[ 16 -27  -4   1   8 -37  -8 -24 -16   7   4  46  21] = <85>
[ -7 -26 -24  46   3 -20 -17   4 -58  57  54  -5   2] = <20>
[ 59 -36 -28   3  40 -25  27   4  -6   4   4  51 -51] = <28>
loc: [40] -> <28>, 4
loc: [-25] -> <28>, 5
loc: [-36] -> <28>, 1
loc: [2] -> <20>, 12

[  9  -7  25 -12  11] = <34>
[ -3 -14 -24 -25  32] = <122>
[14 19  9 10 -5] = <10>
[-15   6   1 -40  18] = <123>
[-10  -5  -2   4   3] = <64>
[  4 -13 -14   0  -2] = <6>
[47 10 -6 -7 19] = <188>
[  2 -21  24 -24  -8] = <36>
[ 23  -2  11 -21  14] = <19>
asked: [-15   6   1 -40  18] -> <123>
loc: [-40] -> <123>, 3
loc: [-12] -> <34>, 3
loc: [-13] -> <6>, 1
loc: [-8] -> <36>, 4
loc: [0] -> <6>, 3
loc: [-3] -> <122>, 0

[ -4  29  22   8  35   8  -2 -29  -4  -2]  <70>
[ 8 19 46 34  9 14 39 28 15 47]  <137>
[ 8 19 46 34  9 -9 12  1 -2 24]  <89>
[ 8 19 46 34  9 -9 12  1 -2 11]  <47>
loc: [29] -> <70>, 1
loc: [28] -> <137>, 7
loc: [24] -> <89>, 9
loc: [-29] -> <70>, 7
asked: [ 8 19 46 34  9 -9 12  1 -2 11] -> <47>

[  2 -27 -28  -6   1] : <24>
[  5 -28  -2 -10  -4] : <63>
[ -2 -17  15   5  -1] : <76>
[ 2 50 23  4 12] : <58>
loc: [-17] -> <76>, 1
loc: [-27] -> <24>, 1

[-14 -25  16  -4  19  12 -11 -24   7 -13 -13  -8  17 -13   9] : <16>
[-32  29   9 -36   9  13 -34  35  19  20 -33 -34  26  45  34] : <38>
[ 13  -3  -3  16  -8 -11  15  -3 -14   0  14  16   3  -7 -14] : <83>
[-5 16 16 -7 -4 -3 -6 18 -1 11 -6 -6 11 17  8] : <2>
loc: [0] -> <83>, 9
loc: [-25] -> <16>, 1
loc: [-32] -> <38>, 0
loc: [-1] -> <2>, 8
loc: [8] -> <2>, 14
loc: [3] -> <83>, 12
asked: [ 13  -3  -3  16  -8 -11  15  -3 -14   0  14  16   3  -7 -14] -> <83>

